In the data rows, the value 500 means zero.
Some points:
[453 403 546 583 497 624 419 533 601 442 554 570 432 579 666 463 286 438 521
 624 410 688 464 607 498 528 395 453 433 564 649 533 442 457 487 468 486 516
 502 623 408 536 598 472 435 253 611 574]
[458 363 515 549 447 444 446 608 452 421 585 464 530 497 573 670 381 543 573
 452 585 314 628 487 601 442 523 440 550 399 393 428 500 572 554 578 504 519
 747 341 521 511 462 479 524 429 528 570]
[468 503 510 311 433 453 397 478 563 427 427 653 512 637 624 499 594 553 577
 357 567 520 549 387 425 505 478 633 444 281 385 369 514 425 425 443 637 582
 493 557 582 503 522 718 540 644 432 346]
[469 515 515 715 446 592 432 570 415 421 489 581 633 414 347 451 575 569 469
 595 427 489 393 485 434 301 452 702 446 411 710 453 476 484 427 553 461 466
 448 616 451 575 297 568 367 684 484 437]
[591 576 394 617 515 683 526 392 575 561 436 530 606 535 476 422 552 707 456
 537 399 556 483 516 422 478 473 524 476 512 377 547 552 394 423 581 387 619
 473 506 394 452 482 486 362 475 537 637]
[467 582 487 682 514 465 479 444 457 303 548 485 422 539 706 603 496 689 566
 507 482 618 598 494 364 393 657 363 609 485 564 596 466 520 479 486 567 340
 562 610 535 490 550 475 568 492 448 375]
[465 391 549 481 532 510 703 746 509 371 433 371 472 364 358 584 275 589 554
 279 587 533 339 369 500 547 366 387 396 451 493 654 612 509 553 486 418 279
 520 481 398 537 678 512 655 497 483 388]
[391 619 413 384 507 635 607 590 443 552 432 441 524 413 534 541 539 480 492
 533 471 400 587 536 374 634 606 570 491 518 517 425 567 500 424 333 345 354
 465 517 255 659 444 421 517 315 428 478]
[436 642 417 553 438 496 507 573 520 368 612 509 366 593 538 557 530 592 484
 520 617 466 428 491 529 422 515 526 469 503 437 527 506 343 532 334 656 563
 569 494 509 496 562 552 633 588 498 530]
[423 414 501 476 644 560 482 448 554 602 449 457 559 535 479 495 447 291 406
 455 337 470 546 447 463 383 541 404 333 640 473 574 427 576 521 579 477 625
 355 357 475 489 369 523 357 656 483 530]
[483 458 489 370 548 490 498 514 567 447 485 465 573 340 388 529 458 364 509
 442 575 571 521 475 380 464 448 405 519 608 477 337 543 421 481 715 547 464
 323 471 571 600 562 523 537 747 565 501]
[412 431 451 589 470 467 598 478 560 551 607 503 373 521 526 439 581 321 478
 450 483 514 571 416 382 535 500 742 472 419 487 437 498 383 383 611 492 579
 386 514 561 282 543 514 490 716 477 658]
[536 469 443 377 487 435 434 416 451 604 510 509 487 438 411 499 538 409 435
 643 406 530 695 491 483 566 636 511 422 401 412 503 538 463 580 498 479 609
 764 488 475 473 529 608 587 406 557 563]
[452 300 635 385 487 339 556 636 483 586 469 517 615 342 657 571 838 390 540
 672 442 390 460 608 449 661 602 345 591 534 441 468 485 565 552 463 458 581
 461 710 418 374 385 618 489 613 660 544]
[482 372 470 422 557 541 501 469 503 345 466 497 545 586 516 499 478 387 427
 546 488 442 459 519 510 543 379 338 627 335 413 392 465 365 486 509 397 537
 542 493 663 671 333 528 619 677 530 424]
[606 605 502 630 533 627 502 489 470 756 484 422 424 518 452 356 559 516 531
 439 324 606 608 475 496 522 474 433 370 517 613 525 530 511 357 560 514 490
 591 313 456 462 236 311 503 393 553 592]
[404 665 578 751 427 366 379 342 406 357 500 421 496 521 558 505 429 539 521
 432 600 576 486 385 606 403 462 452 576 437 409 478 443 438 446 531 548 526
 537 571 565 443 489 548 366 462 655 496]
[571 514 637 534 341 494 448 541 456 270 432 519 409 635 692 461 558 577 469
 420 510 619 659 525 570 489 497 623 683 458 456 522 505 452 527 470 533 465
 558 394 389 543 586 343 568 631 540 607]
[670 527 501 401 435 634 481 511 332 620 543 409 591 454 492 446 384 181 458
 421 543 523 403 492 354 529 561 460 465 568 467 483 388 538 573 505 429 556
 248 494 372 366 537 497 521 561 367 559]
[611 451 540 599 669 625 504 395 499 683 448 414 657 541 635 371 419 507 583
 454 530 472 536 451 636 462 315 467 485 475 597 744 580 477 496 635 460 543
 483 584 504 344 436 343 459 375 579 704]
[529 707 448 451 402 510 500 527 579 541 560 472 567 494 514 430 441 385 526
 571 476 484 519 516 535 614 484 514 584 523 517 594 461 433 506 424 638 506
 386 378 455 379 687 461 602 352 485 380]
[558 441 574 599 527 517 585 688 557 583 365 362 441 458 430 537 442 636 524
 437 374 586 298 504 609 520 535 395 495 554 772 518 428 384 603 485 500 455
 213 697 436 540 689 506 506 331 452 510]
[621 432 598 490 495 378 509 421 569 462 491 576 451 409 424 540 529 501 589
 587 563 412 339 417 641 588 535 328 660 289 281 514 388 514 465 486 622 442
 602 496 520 519 484 480 546 482 404 699]
[396 316 517 381 541 504 478 536 427 570 448 689 538 472 187 505 686 389 527
 534 476 452 478 539 221 590 656 416 704 500 558 407 422 682 565 514 459 668
 501 585 423 650 387 539 648 351 634 623]
[475 666 514 714 514 461 471 419 385 316 546 462 669 482 728 504 519 592 495
 457 543 590 488 462 619 489 440 571 706 595 564 499 459 559 437 632 347 416
 574 667 510 559 532 482 429 491 475 605]
[487 456 518 518 647 440 515 410 509 602 463 443 471 602 382 554 382 554 617
 520 488 502 700 493 718 596 474 709 341 514 640 627 570 415 438 421 611 566
 374 479 601 528 744 465 461 519 557 389]
[614 579 580 382 532 348 568 559 499 671 564 667 467 560 491 537 346 395 499
 568 563 412 712 593 554 454 471 468 406 440 544 541 519 453 574 417 464 550
 487 285 605 554 341 659 577 435 549 444]
[451 329 488 380 474 335 399 538 508 537 549 637 428 430 291 537 622 448 539
 503 494 490 370 607 324 573 595 560 572 612 417 422 461 466 638 483 408 474
 473 705 514 480 250 608 522 380 463 498]
[412 490 494 574 486 568 599 571 510 450 444 356 347 603 420 439 560 494 496
 574 382 451 597 602 539 447 385 728 464 449 593 457 553 514 482 454 547 605
 620 568 546 717 538 622 443 483 442 360]
[440 468 506 491 512 486 560 547 547 411 271 357 363 313 373 571 490 868 510
 484 593 537 384 588 457 439 419 377 522 501 621 532 409 544 432 506 311 432
 436 491 438 366 537 429 499 573 339 370]
[495 477 584 799 559 515 473 443 362 436 550 532 606 395 641 493 427 574 677
 385 495 461 348 462 506 326 524 540 609 482 543 411 562 613 501 427 364 499
 544 526 619 443 664 446 332 490 513 510]
[472 614 309 335 626 482 464 310 547 381 542 397 447 615 361 408 338 785 491
 505 615 346 542 668 580 513 419 434 522 615 498 528 456 487 418 436 552 307
 662 375 608 214 622 368 366 487 495 502]
[494 428 456 603 540 490 558 500 422 487 524 631 408 476 686 453 433 467 417
 507 547 485 545 463 507 619 580 548 442 434 322 480 389 435 559 484 775 440
 496 577 452 562 394 580 546 636 587 592]
[444 659 536 437 434 498 471 396 486 609 677 527 458 582 502 648 669 410 431
 372 473 502 468 599 310 543 576 541 566 373 389 437 526 508 526 612 597 471
 621 579 415 560 641 392 508 441 553 512]
[542 633 424 437 490 560 504 564 497 541 476 409 439 606 483 305 469 567 432
 684 374 575 487 552 453 554 396 624 444 490 214 557 578 531 416 518 584 580
 282 462 550 536 639 501 435 323 418 462]
[463 291 605 542 478 486 654 634 597 591 276 369 620 432 389 529 387 530 549
 447 521 677 346 425 508 488 499 424 505 709 598 558 612 608 587 391 533 402
 484 439 545 522 612 313 493 627 376 430]
[477 513 528 243 535 450 529 444 567 426 635 596 557 501 448 521 634 584 509
 567 542 394 660 521 355 483 465 547 318 422 400 510 429 503 674 517 574 618
 468 395 606 577 418 582 489 480 495 429]
[636 524 445 402 361 635 590 353 482 589 547 427 555 404 610 531 480 413 436
 452 452 603 476 380 499 381 480 525 408 570 353 593 593 521 340 658 546 500
 573 478 599 280 343 233 503 496 713 556]
[551 486 540 562 651 438 526 616 637 367 613 546 443 607 375 595 648 416 536
 598 609 535 541 437 666 470 534 627 446 366 362 455 500 487 515 513 468 605
 595 477 353 576 424 560 539 692 461 411]
[487 566 614 528 445 420 360 374 435 443 580 547 529 368 650 566 542 541 480
 507 590 390 394 470 853 585 650 346 603 541 487 491 576 644 630 532 402 436
 691 552 656 462 344 558 716 480 382 557]
[522 438 554 518 349 522 492 459 559 531 446 435 443 662 529 501 531 351 407
 498 516 405 417 458 524 521 646 498 512 737 415 536 429 582 506 370 601 366
 429 368 502 484 628 551 628 185 492 367]
[518 476 442 295 447 473 454 608 508 617 704 487 444 540 466 527 456 589 420
 517 483 419 582 491 436 521 540 626 609 458 530 414 523 620 474 415 391 489
 581 540 432 566 390 464 464 481 570 412]
[448 521 417 324 554 419 507 458 479 559 428 706 399 473 554 533 486 339 461
 614 458 513 373 431 486 515 484 488 500 572 534 487 553 569 576 586 447 516
 368 370 413 474 443 597 426 484 500 595]
[643 546 334 360 426 360 339 462 494 542 437 450 515 638 384 506 552 527 457
 519 626 458 522 594 503 447 506 308 358 595 789 499 672 609 607 338 486 393
 456 349 673 582 560 535 488 498 343 361]
[440 555 504 760 477 621 510 525 479 443 449 627 599 389 488 481 555 423 490
 385 492 529 445 564 609 357 401 573 594 557 586 515 448 510 466 496 390 451
 598 606 630 505 519 513 356 638 394 431]
[535 591 378 464 572 602 484 465 541 607 507 555 572 487 565 290 458 580 432
 431 473 498 555 511 514 559 426 508 252 590 700 423 449 415 361 548 586 600
 461 421 398 560 568 520 383 550 493 480]
There is one direction along which these points spread out most. For each point below, how far along it does it lie, from 0 to 99? 50 is the average, and the first point above lies past it. One standard deviation of the points above along it is 16.
[551 486 540 562 651 438 526 616 637 367 613 546 443 607 375 595 648 416 536
 598 609 535 541 437 666 470 534 627 446 366 362 455 500 487 515 513 468 605
 595 477 353 576 424 560 539 692 461 411] 35
[465 391 549 481 532 510 703 746 509 371 433 371 472 364 358 584 275 589 554
 279 587 533 339 369 500 547 366 387 396 451 493 654 612 509 553 486 418 279
 520 481 398 537 678 512 655 497 483 388] 70
[412 490 494 574 486 568 599 571 510 450 444 356 347 603 420 439 560 494 496
 574 382 451 597 602 539 447 385 728 464 449 593 457 553 514 482 454 547 605
 620 568 546 717 538 622 443 483 442 360] 52
[487 456 518 518 647 440 515 410 509 602 463 443 471 602 382 554 382 554 617
 520 488 502 700 493 718 596 474 709 341 514 640 627 570 415 438 421 611 566
 374 479 601 528 744 465 461 519 557 389] 66
[611 451 540 599 669 625 504 395 499 683 448 414 657 541 635 371 419 507 583
 454 530 472 536 451 636 462 315 467 485 475 597 744 580 477 496 635 460 543
 483 584 504 344 436 343 459 375 579 704] 72
[643 546 334 360 426 360 339 462 494 542 437 450 515 638 384 506 552 527 457
 519 626 458 522 594 503 447 506 308 358 595 789 499 672 609 607 338 486 393
 456 349 673 582 560 535 488 498 343 361] 54
[542 633 424 437 490 560 504 564 497 541 476 409 439 606 483 305 469 567 432
 684 374 575 487 552 453 554 396 624 444 490 214 557 578 531 416 518 584 580
 282 462 550 536 639 501 435 323 418 462] 54
[448 521 417 324 554 419 507 458 479 559 428 706 399 473 554 533 486 339 461
 614 458 513 373 431 486 515 484 488 500 572 534 487 553 569 576 586 447 516
 368 370 413 474 443 597 426 484 500 595] 36
[477 513 528 243 535 450 529 444 567 426 635 596 557 501 448 521 634 584 509
 567 542 394 660 521 355 483 465 547 318 422 400 510 429 503 674 517 574 618
 468 395 606 577 418 582 489 480 495 429] 26
[475 666 514 714 514 461 471 419 385 316 546 462 669 482 728 504 519 592 495
 457 543 590 488 462 619 489 440 571 706 595 564 499 459 559 437 632 347 416
 574 667 510 559 532 482 429 491 475 605] 71
[396 316 517 381 541 504 478 536 427 570 448 689 538 472 187 505 686 389 527
 534 476 452 478 539 221 590 656 416 704 500 558 407 422 682 565 514 459 668
 501 585 423 650 387 539 648 351 634 623] 13
